[[ 20  12  32  49   1 -13]
 [  1  -8 -13 -18  -2  -2]
 [-66 -69 -43  10  36 -73]
 [ 26  37  24  -3 -17  42]
 [ 17  25  -1 -38 -13  45]]
->
[[ 20  12  32  49   1 -13]
 [-66 -69 -43  10  36 -73]
 [ 17  25  -1 -38 -13  45]]

[[-48   4 -15   9  33 -22  -2  37]
 [-45  20 -35   3  52 -16  24   4]
 [-12   2 -43  18  32 -31  39 -25]
 [  5 -39   6  29  -4 -24 -24  22]
 [  3 -33 -21  41  20 -47  17 -22]
 [-53  23 -10  -7  42   0 -11  52]
 [ 58 -28 -19  17 -32 -25  32 -44]
 [ 52  -1  -6  -9 -36   3  32 -45]]
->
[[-48   4 -15   9  33 -22  -2  37]
 [-12   2 -43  18  32 -31  39 -25]
 [  3 -33 -21  41  20 -47  17 -22]
 [ 58 -28 -19  17 -32 -25  32 -44]]

[[-34 -46 -15 -22  -2   6  21 -33]
 [-30  -7 -13  -3   5   4   2 -55]
 [-51  26  12 -45 -55  -8  18  -6]
 [-29 -52  -7 -10   2   6   9 -19]
 [-48 -17  -5 -42 -40  -1  22 -11]
 [-34  41  24  -5 -57 -12  -2 -34]]
->
[[-34 -46 -15 -22  -2   6  21 -33]
 [-51  26  12 -45 -55  -8  18  -6]
 [-48 -17  -5 -42 -40  -1  22 -11]]

[[ -5  22]
 [ 20 -58]
 [-21  30]
 [ 36 -29]
 [ 41 -68]
 [  2 -48]
 [ 34  29]
 [-21  63]
 [ 32   1]]
->
[[ -5  22]
 [-21  30]
 [ 41 -68]
 [ 34  29]
 [ 32   1]]

[[ 29 -12]
 [ 41 -36]
 [-67  60]
 [ 26 -24]
 [-55  53]
 [ 23 -37]
 [ 54 -67]
 [-38  27]
 [ 37  -8]
 [ 27 -28]
 [  1   1]
 [-19  24]]
->
[[ 29 -12]
 [-67  60]
 [-55  53]
 [ 54 -67]
 [ 37  -8]
 [  1   1]]

[[-38 -12  -9   4 -33  12   8 -31 -33   0]
 [ -2 -23  11  15   4  24 -16 -13  -7  -2]
 [ 59  65  -5 -35  38 -70  23  70  64  12]
 [ -1  15   0 -10  -7 -17  18   4   2   6]
 [ -3   3   0  -1  -4  -4   6   0   1   4]
 [ -9  17 -10 -13 -15 -18  20  -1  -7   1]
 [-47 -33  -2  17 -36  36  -1 -44 -43  -3]]
->
[[-38 -12  -9   4 -33  12   8 -31 -33   0]
 [ 59  65  -5 -35  38 -70  23  70  64  12]
 [ -3   3   0  -1  -4  -4   6   0   1   4]
 [-47 -33  -2  17 -36  36  -1 -44 -43  -3]]

[[ 36  49   8 -25 -24  57 -35 -24  48  59 -24 -15  34]
 [-22 -34 -39  19 -24  19 -23 -17  -4 -54  40 -23  31]
 [  8  10  20  20  34   8  13  10  -4  19  -1   8 -42]
 [ 45  51  33   3  14  46 -42 -46  43  56   4 -18 -24]
 [ 11  -7 -17  -8 -29  24 -30 -14  38  -5 -12 -15  46]]
->
[[ 36  49   8 -25 -24  57 -35 -24  48  59 -24 -15  34]
 [  8  10  20  20  34   8  13  10  -4  19  -1   8 -42]
 [ 11  -7 -17  -8 -29  24 -30 -14  38  -5 -12 -15  46]]
---
[[-18  57]
 [ 27 -29]
 [-12 -24]
 [  3 -25]]
->
[-18 -29]

[[-40  -3]
 [  6 -23]
 [-17  33]
 [ 57   3]
 [ 56  13]]
->
[-40 -23]

[[ 31  62  28  31]
 [ 29  26  35  19]
 [-10 -52 -14  -9]]
->
[ 31  26 -14]

[[  2  -1   2   1   0]
 [-73  -3  11  -3  -1]
 [  1   2   0  -2   0]
 [  1  -1  -1   3   0]]
->
[ 2 -3  0  3]

[[-33 -70]
 [ 30  19]
 [ 55 -13]
 [ 66   0]
 [  1 -10]]
->
[-33  19]

[[ 55   0  56  -1]
 [ 32  -3  -1  -5]
 [-48   2  58  -3]
 [ 53  -4 -63  10]
 [  7  -3 -22  -6]]
->
[55 -3 58 10]

[[ 65  62 -27]
 [-43 -56  45]]
->
[ 65 -56]
